Here are some points, one per row:
[-0.2 -0.6 -0.1 -1.   0.7 -0.9  0.   0.7  1.  -2.6  2.5 -0.2 -2.6  2.1
  1.7  0.4 -1.7 -0.4 -1.5 -1.2  0.5  0.8 -2.2 -0.6]
[ 1.1  0.6 -1.7  0.5  1.4 -0.5  0.  -0.6  1.8  0.6  0.2  1.   0.8  1.2
 -1.   0.3 -0.4  1.6 -0.2 -0.7 -0.5  1.4  0.5  2.5]
[ 0.5  0.   1.1 -0.4  0.1 -0.1 -0.3 -0.1 -0.3  1.6 -0.5 -0.4 -0.2  0.6
  1.6  0.7 -2.7  1.2 -1.   1.1 -0.9  0.1 -0.6  0.3]
[-1.1 -2.2  0.9 -0.9  0.8 -0.3  0.   0.5 -0.8 -1.4  0.2  0.  -0.9  2.2
 -0.2 -0.1 -0.2  2.3  1.4  0.  -1.  -1.3  2.4  0.1]
[ 0.3  0.3  1.6  0.2 -1.2  0.2 -0.1  0.  -0.2  0.8 -0.3  1.4 -1.4  2.1
  0.1  0.2  0.7  0.9  0.3  0.5  0.2 -1.6 -1.1  1.2]
[-0.1  0.2 -1.   1.2  1.6  0.5  1.   0.3  0.3  0.7  0.5  0.3 -0.2 -1.6
  0.1  0.2  0.7 -0.6  0.1  0.2 -0.9 -0.6 -0.4  0.3]
[-0.3  1.1 -0.5 -0.4 -1.2 -1.  -1.5 -1.3 -0.4  1.7  2.1 -0.1 -0.3 -0.3
  0.3  0.4  1.8  0.8 -0.1  0.  -0.5  0.6  0.8 -1.5]
[-0.1 -1.2 -0.4 -0.5  0.4 -1.2 -1.1  0.1  2.6  0.  -0.7  1.6  0.3  1.6
  1.3 -1.6  1.2 -1.2 -0.7 -0.7  0.7 -1.  -0.1 -0.8]
[ 0.7 -1.4  0.1  0.2  1.1 -1.1 -1.   0.4  0.1  1.1 -0.1 -1.   0.7 -0.4
  0.8  3.3  1.1  0.1 -0.2 -0.6  0.6 -0.5 -0.4 -1. ]
[-1.2  0.9 -1.6 -1.2 -0.3 -0.2  1.   0.7 -0.5 -1.2 -0.7 -0.2  0.   0.2
 -0.1 -0.1  0.   0.2 -0.7  0.3 -0.3  0.6  0.1 -0.2]
[ 1.   0.4  0.3 -0.8  2.   0.5 -0.2  1.7 -0.5 -1.6  0.9  2.2 -0.1  0.1
  0.7  0.3 -0.7 -0.8 -0.2 -0.8 -0.9 -0.9 -0.2 -0.8]
[ 0.3 -0.8 -0.8 -0.2 -1.4  1.5 -0.2  0.1  0.4 -2.2 -0.2  0.9  0.9  0.4
 -0.4  1.6  0.3  0.9  0.4 -0.5 -0.8 -0.6 -0.4  0.3]
[ 0.  -0.1  0.2  0.3 -1.   0.7 -2.2  1.3 -1.1 -1.8 -0.9 -0.8  0.7  1.5
 -1.3  1.2  0.7 -0.2  0.2  0.5  0.5  0.5 -0.1  0.3]
[ 0.6  0.2  0.6 -2.4  0.7  0.2 -0.9 -0.3  0.1 -0.5  1.1  0.2 -0.1 -0.1
  0.2  0.2  0.2  0.  -0.3  1.5  0.4  0.4  0.4  0. ]
[-1.6 -1.4  0.6 -0.1 -0.6  0.1  0.3  0.6 -1.7 -0.3  1.9 -0.7  0.6  0.4
  0.5 -2.3  1.4 -0.2  0.9 -1.4  1.   0.2 -1.2  1.3]
[ 1.4 -0.5  0.1  0.6  0.9  0.4 -1.7 -1.3 -1.5 -1.6  0.5  0.5 -0.8  0.4
 -0.3 -0.4  0.4 -1.   0.5  2.4  0.4  1.6  1.3 -0.3]
[ 1.7 -1.4 -0.4  0.1 -0.2 -1.  -1.8 -0.6  0.4 -1.3  1.5 -0.1  0.4  0.9
  0.8  0.6 -2.2 -1.9  1.1 -1.3 -0.7  0.   1.   2.1]
[-0.4 -0.8 -1.5 -0.7  0.5 -1.6 -0.5 -1.3 -1.9  0.  -0.9 -0.2 -0.4 -0.2
  0.4  0.6 -0.6 -1.1  2.4 -0.1 -0.7  0.3 -0.1  0. ]
[ 0.2  1.1 -0.5  0.6  0.3  1.5 -0.5  0.2 -0.2 -0.4  0.9  0.3  0.1  0.6
  0.9 -1.3 -1.4 -0.9  0.4  1.7  0.4  0.  -0.1  0.6]
[-0.2 -0.6 -0.9  0.1 -0.9  2.3  1.9  1.2  1.2  0.1  0.6 -0.8 -0.1  1.1
  1.6  0.4  0.8 -0.5 -1.  -1.5 -0.7  0.5  1.6  1.3]
[-0.8 -0.6 -0.7 -2.  -0.9 -0.6 -0.5  1.4  0.3  0.2 -0.4 -0.9 -2.1 -0.6
 -0.2 -0.4  0.5 -0.3 -0.1  0.2 -0.1 -0.4 -1.5  0.8]
[ 0.2  1.5  1.1 -2.6  0.9  0.3  1.1 -1.7  1.3 -1.1  0.2 -1.2  0.3  2.6
 -2.5  1.6 -1.   0.5 -0.4  0.6  0.6 -0.1  0.6  0. ]
[-0.1 -0.7  0.4 -0.2 -0.1 -2.2  1.1  0.2  0.6 -1.8  0.7  0.5 -1.   0.3
 -1.1  0.3  1.6 -0.4 -1.   1.5 -1.8  0.3 -0.2 -1.3]
[-0.3 -0.4 -0.4 -0.6  1.2  0.7 -3.2  0.7 -0.9 -0.2  1.5  0.6 -0.2  0.4
 -2.1 -1.1 -0.6  0.5 -0.9 -2.   1.1 -1.7 -0.3  0. ]
[ 0.3 -1.5  0.1 -0.9 -0.1  1.7  0.  -1.1 -1.   1.4 -0.4  1.   0.2  0.8
  0.7  1.7 -0.7  0.1 -0.7 -0.7 -1.2  0.4  0.1 -2.2]
[ 0.3  1.4  0.4  0.3  0.1  0.6  0.1 -0.4  1.2 -0.5 -0.7  0.8 -1.2  1.6
  1.3  0.2 -0.1 -0.3  0.5  0.8  2.7 -0.2 -0.1  0.2]
[-0.1 -0.5  0.2 -1.8 -2.2  1.4 -0.3 -1.9  0.  -1.2  1.4  1.9  2.  -0.3
  0.5  0.1  0.5 -1.5 -0.3  0.2 -0.2 -0.5 -0.3  0.1]
[ 2.  -0.3 -0.3 -0.7 -0.3  0.4  1.   0.5 -0.7  0.4 -0.5 -1.9  0.6  0.3
 -0.4  0.7  0.  -0.9  0.2 -0.7  1.6  0.4 -0.5 -1. ]
[-0.8  0.9  0.2  2.1  0.   0.5  0.3  0.3  0.6 -0.5  0.1  0.3 -0.8  0.1
 -0.4 -0.4 -1.   2.2 -0.4 -1.3 -1.4 -0.1 -0.6 -1.6]
[-1.4 -1.7 -1.4 -1.   0.4  0.6  0.9 -0.4  0.8  1.   1.3  0.5 -0.8 -0.1
 -0.4 -0.7 -0.7 -1.2 -1.4 -0.4  2.1 -0.9  1.2 -1.9]
[ 0.5  2.3  0.1  1.2 -1.7 -1.8 -0.7  2.3  1.3  0.3  0.1  0.8 -0.8 -0.2
 -0.9  1.6 -0.5 -1.7  0.  -1.1  0.1 -0.4  1.6 -0.8]
[ 1.9 -1.   1.2 -0.1 -0.1  0.8  0.1  0.1  2.8 -1.7  0.2 -1.5  0.2 -1.
 -1.   0.3  0.6  1.2  1.8  0.8  1.  -0.5 -0.6 -0.2]
[ 0.5  1.1  0.4 -1.4 -0.4 -0.1 -0.7 -2.3  1.6 -0.7 -1.5 -0.4 -0.2 -0.3
  1.3 -2.8 -0.5  0.2  1.   0.3 -1.7 -0.5 -0.9 -1.2]
[-0.3 -0.1 -1.6  0.   0.1  0.2  0.1 -2.   0.8 -0.5  3.4 -1.  -0.5 -0.1
 -0.2  1.2 -0.8  0.  -1.2  1.  -0.8 -1.5 -1.3  0.5]
[-0.7  0.2 -0.9  0.6  0.4  1.3  0.5  1.1  0.1 -0.8  1.  -1.3  0.   0.7
  1.7 -0.3 -0.8  1.6  0.6  1.5  0.2  1.3  1.  -0.7]
[-0.8 -1.5  1.3 -1.  -1.8  0.2 -0.6 -1.2 -0.3  0.3  0.2  1.3 -1.1  0.4
 -0.2  1.4 -1.  -0.3 -0.5 -0.6  0.4  3.1 -1.2 -0.4]
[-0.5 -0.4  3.5  0.5  0.9  0.6  0.2  1.7  1.   0.4  1.4  0.   0.5 -0.1
 -0.3  0.   0.6 -1.4  1.3  0.1 -1.5  1.6 -0.3  0.1]
[ 0.6 -1.9  0.5  0.3 -0.7  0.   0.3  0.4  1.2  1.1  1.1  0.2 -1.3 -2.1
 -0.9  0.3 -1.2 -0.7 -0.6  1.1  0.5 -0.5  1.2  1.4]
[ 1.3 -0.2 -3.   0.4 -0.1  0.5 -0.4  1.8  0.4  0.2  0.5  2.  -0.1  0.8
 -0.8 -0.8  2.2 -0.2  1.4  0.   0.1  0.7 -1.1  0. ]
[ 1.3 -2.  -0.2 -0.2 -1.  -0.1 -0.8 -0.9 -0.6 -0.6 -1.8  0.7 -0.9  0.7
  0.3 -0.1  1.4  1.4 -1.7  1.  -0.7  0.3  1.7  0.6]
[-1.3  1.8  0.2 -1.6  0.7 -0.6 -1.3 -0.8 -0.1 -0.4  0.4 -0.3  1.3 -1.4
  1.3  0.3  1.   0.8  1.1 -0.2  0.7  0.9  1.5  0.6]
[-0.2  0.3 -0.4 -1.   0.2  0.2 -1.9  1.   0.3  0.4 -0.3 -0.6 -0.3 -0.3
  0.8  0.2  0.6  0.9 -1.8  0.3 -0.7 -0.5 -0.8  1.8]
[ 2.2 -0.1  1.1 -2.2  0.1 -0.8  0.8  0.9 -0.2  1.   0.9  0.2 -0.8  0.2
 -0.4  0.7  0.5  0.9  0.9  0.2  1.1 -0.4 -0.8  0.5]
[ 0.9  0.5  0.6  0.1  1.  -1.1  0.6  0.4 -0.3 -0.4  0.9 -1.3  0.1  2.4
  0.2 -0.8  1.5 -1.3 -0.8 -0.2 -1.  -1.5  1.7 -0.4]
[-0.8  1.2 -0.6  0.  -0.5  0.3  0.5  0.7 -0.8 -0.8  0.   0.9  0.9  0.7
 -0.9  1.1 -0.2 -0.9 -0.9  1.3 -0.3 -0.3 -0.7 -0.6]
There is one direction along which these points spread out most. For each point below, how far along it does it lie, from 0 to 99? 50 is the average, and the first point above lies past it. One standard deviation of the points above along it is 16.
[ 1.4 -0.2  0.4 -0.6 -0.7 -2.   0.8  1.8 -1.   1.5  1.8  0.2  1.7  1.6
  0.8 -0.6  0.2  0.  -1.3  1.4  0.   0.8 -1.   0.6] ~ 59
[ 1.5  0.4  1.   0.4  0.1  0.5 -0.6 -0.5  0.  -2.  -0.7 -2.7  0.3 -0.2
  0.4  0.6  0.1 -1.8 -2.5 -1.  -0.5 -0.7 -0.3  0. ] ~ 47
[-1.   0.5  1.  -1.4  0.3  0.6  0.9  0.1  0.9  0.8 -1.   0.5 -1.2  0.7
  0.5  1.4 -0.1 -2.   1.2 -1.1 -1.1  0.1  0.1  1. ] ~ 51
[-1.6  0.3  0.2  0.9 -0.2 -1.4  0.1 -0.8  0.1 -1.8  0.   1.  -0.7 -1.
  1.8  2.5  1.   0.4 -0.1  0.5  1.4 -1.1  0.   1. ] ~ 48
[ 0.8  0.3 -0.2  0.8  0.3  0.  -0.2 -1.4 -1.  -0.5 -0.1 -0.1 -2.6 -0.8
 -0.6 -1.6  0.1 -0.1 -1.  -1.9  1.   1.5  0.2 -0.3] ~ 55
[ 1.7  1.8 -0.1 -1.6 -2.5  0.5  0.1  2.  -0.6 -1.1  2.1  0.8 -1.2 -1.8
  0.6 -0.2 -0.1  1.   0.3 -1.  -1.1 -0.4  1.7 -0.5] ~ 61
[-0.6  0.7  1.   0.5 -1.   0.5 -0.2 -1.4 -0.3  0.9  0.4 -1.2 -0.5  0.9
 -1.5 -0.7 -0.2 -0.5 -0.1  0.8 -1.2  0.3 -0.3  1.8] ~ 37
[ 0.8 -0.1  1.5 -0.5  2.3 -0.2  2.1  0.  -1.8 -1.3 -0.9  1.8  0.8 -1.9
 -0.6 -0.2 -0.2 -0.5 -1.2 -0.4  0.4 -0.4  0.   1.6] ~ 50
[ 0.9  0.2  0.5  0.2  0.1  0.2  1.8 -2.  -0.1  0.1  1.2  0.2 -0.2  1.2
  0.   0.3  1.5  0.   1.1 -1.3 -0.6 -0.6 -0.6 -0.3] ~ 48
[ 0.5 -0.6 -1.4 -1.4  0.1  0.9  0.   1.1 -1.1  0.5 -0.4 -0.8 -2.1  0.
  0.2  1.8  0.  -2.   1.4  1.5 -0.6 -0.4  0.  -0.2] ~ 49
[ 1.2 -0.2 -1.4  0.1 -1.3 -1.3  1.4 -0.7 -1.4 -1.  -0.2 -0.4  0.3  0.7
 -0.5  0.2 -1.2  0.7  0.6 -1.2 -0.2 -0.4 -0.9  1.1] ~ 46
[ 0.7  0.8  0.6  1.  -1.1  0.6  0.  -0.7 -1.6  0.4  1.   0.7 -0.7  0.9
  0.8  0.8  0.1 -0.2  0.6  0.1  0.6 -1.6  0.5 -0.6] ~ 48
[-0.8 -1.4  0.4  0.5 -1.6 -1.7  0.7  1.3  0.5  0.  -0.6 -0.1  2.   0.
 -0.2 -1.9 -2.3  0.   0.6  0.8  0.  -0.2  0.2 -0.7] ~ 54
